M =
[[-18.4  23.7 -22.1  52.7   7.6 -32.0]
 [ -2.9   1.7   5.7  10.1   4.0  -7.3]
 [ -4.9  13.5 -11.7  20.2  -1.4 -13.1]
 [ -8.1  18.4 -14.8  30.5  -0.3 -19.7]
 [  8.1 -12.1   4.7 -27.6  -4.1  18.2]]
Rows and columns are numbered from 0.
The entry just left of -1.4: 20.2
The top entry of the column that holds the smallest entry is -32.0
Report the maximum.
52.7
The entry directly below -8.1 is 8.1
The entry in the top-left corner is -18.4
Report the entry at row 0, column 1.
23.7
The entry in row 2 and column 2: -11.7
The entry just left of the smallest entry -> 7.6
Report the entry in row 1 and column 1.
1.7
Report the entry just left of 18.2.
-4.1
Report the entry in row 2 and column 0.
-4.9
The entry at row 1, column 0 -> -2.9
The entry just right of 1.7 is 5.7
The entry just right of 20.2 is -1.4
Report the entry directly below -32.0.
-7.3
The entry just left of 18.4: -8.1
The entry in the bottom-right corner -> 18.2
The entry at row 0, column 2 -> -22.1
Report the entry directly above -4.1.
-0.3
Report the entry directly below 18.4.
-12.1
Report the entry just left of -7.3.
4.0
The entry just right of -12.1 is 4.7
Report the entry directly below 13.5.
18.4

[[ -8.1  36.2 -11.9 -36.5   3.1 -27.7]
 [ -0.5  28.6 -45.4 -19.7 -13.6 -11.1]
 [  4.4  10.4   9.4 -10.3   1.2  -4.8]
 [ 18.1  48.7 -37.8 -33.5 -20.9 -10.4]
 [ 13.6  -5.8 -16.2  14.1 -14.2  17.3]]
Indices start at 0.
Find the top entry of the column that holds the largest entry.
A: 36.2
Find the entry directly below the largest entry.
A: -5.8
The entry directly above 18.1 -> 4.4
The entry at row 1, column 1 -> 28.6
Find the bottom-left entry.
A: 13.6
Find the bottom-right entry.
A: 17.3
Find the top-right entry.
A: -27.7
The entry directly above -33.5: -10.3
Find the entry just left of -37.8.
A: 48.7
The entry directly above -14.2 is -20.9
Find the entry just right of -45.4.
A: -19.7
The entry in row 0 and column 0 -> -8.1
Find the entry at row 1, column 0.
A: -0.5
Find the entry just right of -20.9.
A: -10.4
The entry directly below the smallest entry -> 9.4
The entry directly above the smallest entry -> -11.9
The entry directly below 9.4 is -37.8
The entry just left of -20.9: -33.5
The entry just right of -10.3 is 1.2

grid =
29	80	42	62	20	16	77
12	96	55	53	39	23	77
Rows and columns are numbered from 0.
The entry just right of 53: 39
Find the entry at row 0, column 2.
A: 42
Find the entry just right of the smallest entry.
A: 96
Find the entry at row 1, column 0.
A: 12

W = [[41.1, -4.1, -52.0, 18.3, 0.6, -17.3, 40.5], [29.4, 45.9, 13.2, -55.0, 30.2, -22.0, 6.5], [2.2, -29.1, 18.4, 24.0, 31.8, -41.0, -28.9], [9.5, 26.9, 18.9, -55.0, 31.8, 10.2, 7.5], [10.3, 17.6, 9.1, -36.8, -28.2, 9.0, -13.8], [-7.0, -3.9, 22.5, -49.7, -4.6, 16.7, 1.9], [7.8, 27.7, -54.3, 21.9, -28.2, 16.7, 25.9], [48.4, 45.9, -54.3, -21.5, -24.1, 1.6, 40.5], [-5.1, -21.4, -50.8, -52.1, 24.9, 6.8, 4.8], [-7.0, -29.1, 26.9, 4.8, 0.0, -32.4, -28.9], [48.4, -1.1, 26.9, 24.0, -16.5, -41.0, -2.6]]
Give the entry just left of 0.0.
4.8
The second entry in reading order: -4.1
Give the first entry in reading order.
41.1
Give the entry just right of -4.6.
16.7
The entry just right of 0.6 is -17.3
Give the entry just left of 30.2.
-55.0
Give the entry just left of 1.6.
-24.1
The entry just right of the centre entry: -4.6
Give the centre entry.
-49.7

((0.16, 0.75, 0.56, 0.20, -0.95, -1.89, 0.88), (0.41, 1.42, 0.93, 0.49, 0.67, 0.26, 1.30), (0.84, 1.29, 0.92, 0.71, 0.82, 0.79, 0.72))
Which number is the entry just right of the smallest entry? 0.88
The entry just right of 0.56 -> 0.20
Which number is the smallest entry? -1.89
Which number is the entry just left of 0.72? 0.79
Which number is the entry just right of 0.93? 0.49
The entry just right of 0.84: 1.29

Read these off the array that follows.
1) Find the entry just right of 0.021.
2) Find the entry just right of 0.129.
3) Find the smallest entry.
4) Find the entry just left of -0.008.
5) Find the entry just left of the largest entry.
6) Find the 3rd largest entry.
[[0.007, -0.008, 0.193, 0.163, 0.156, 0.033, 0.021, 0.100, -0.059, -0.199, -0.154, -0.054, 0.076], [0.104, -0.033, -0.099, 0.143, 0.097, -0.105, 0.031, -0.176, 0.055, -0.022, 0.071, -0.059, -0.038], [-0.089, -0.096, -0.023, -0.069, 0.082, 0.046, 0.072, 0.102, -0.093, -0.017, -0.048, 0.129, 0.019], [-0.074, 0.089, -0.073, 0.108, 0.024, -0.006, -0.027, 0.131, -0.017, -0.006, -0.069, -0.062, 0.097], [-0.002, -0.028, -0.084, 0.020, -0.036, 0.134, 0.061, -0.072, 0.079, -0.018, 0.000, -0.037, 0.110], [0.025, -0.203, -0.009, 0.087, 0.087, -0.014, -0.023, -0.084, 0.034, 0.015, 0.018, 0.018, 0.057]]
1) 0.100
2) 0.019
3) -0.203
4) 0.007
5) -0.008
6) 0.156

Questions about the table below. Rows and columns are numbered from 0.
1) Which number is the entry at row 1, column 0?
2) Which number is the entry just right of 7.3?
3) Which number is the entry just left of 6.2?
4) Which number is the entry just right of 17.2?
5) Which number is the entry just right of the smallest entry?
6) Which number is the entry directly above -4.3?
7) Which number is the entry directly below the smallest entry?
8) Which number is the bottom-right entry?
array([[-15.5,  -2.2,   2.7,  -2.0, -15.8, -11.4,   8.4,  -8.8],
       [  9.5,  -7.3,   2.5,  -0.9,  10.6,   8.7,   4.5,   5.5],
       [  7.3,  15.3,  -6.6,   6.4,  11.0,  10.2, -26.3,   8.0],
       [ 28.2,  11.5, -10.8,   2.6,  20.1,   8.0, -13.9,  10.1],
       [ 17.2,   5.2,  -5.0,   1.9,  14.6,   8.4,  -9.1,   7.8],
       [-11.9,  15.6,  -1.2,   9.3,   3.2,  13.1, -34.5,   6.3],
       [ 37.5,  25.5, -18.3,   7.1,  28.8,  13.4, -33.9,  15.8],
       [-16.9,  17.1,  -2.3,   8.0,  -5.5,   4.1, -30.1,   0.9],
       [ -6.5,  21.6, -10.8,   3.3, -12.9, -14.8, -16.7,  -6.8],
       [ 54.2,  25.0, -26.9,  -0.6,  21.9,  -9.2,  -9.2,   6.8],
       [-19.0,  -5.9,   5.6,  -2.3, -16.6,  -9.9,  10.9,  -9.0],
       [-47.2,  21.1,  -4.1,   2.1, -47.7, -35.5,  -9.5, -24.5],
       [  9.9,  -4.3,   0.6,  -0.6,   9.5,   6.7,   2.4,   4.7],
       [ 38.5,  27.2, -19.9,   6.7,  27.2,  10.1, -33.0,  14.5],
       [ 43.4,   1.1,  -8.8,  -0.5,  32.2,  14.7,  -2.1,  15.2],
       [ 58.9,   6.2, -15.6,  -1.3,  38.3,  11.9,  -2.0,  16.9]])
1) 9.5
2) 15.3
3) 58.9
4) 5.2
5) -35.5
6) 21.1
7) 9.5
8) 16.9

[[  0  21   8  20   6   4 -13   3  -6   5   2   9   5]
 [ -2  -3 -15  -3   0   7   3  -8   4  -6  -6  10  22]
 [  4 -20   6   9  -3  -3  -9   3   4   7  30   2  -4]
 [  2  -7   0 -29  -8  -8   7   0   2  10  21  17  41]
 [ 12   1   2  18  -3   4   1   0   1 -10  13   5  18]
 [  3  14   4  17   3   8  -2 -10  -8  22  -8  29  -7]]
Counting starts at 0.
Report the entry directly below -15.
6
Report the entry at row 2, column 0.
4
The entry at row 0, column 2 is 8
Report the entry just left of the largest entry.
17
Report the entry in the top-left corner.
0
The bottom-right entry: -7
The entry just right of the smallest entry is -8
Report the entry just left of -29.
0
The entry in row 1 and column 0 -> -2
Report the bottom-left entry.
3
The entry directly above the largest entry -> -4
The entry directly below -20 -> -7
Report the entry at row 0, column 1.
21
The entry in the top-right corner: 5
The entry directly below 13 is -8
The entry directly below the smallest entry -> 18
Report the entry at row 2, column 1.
-20
The maximum is 41
Report the entry just right of -13.
3
The entry directly below 41 is 18
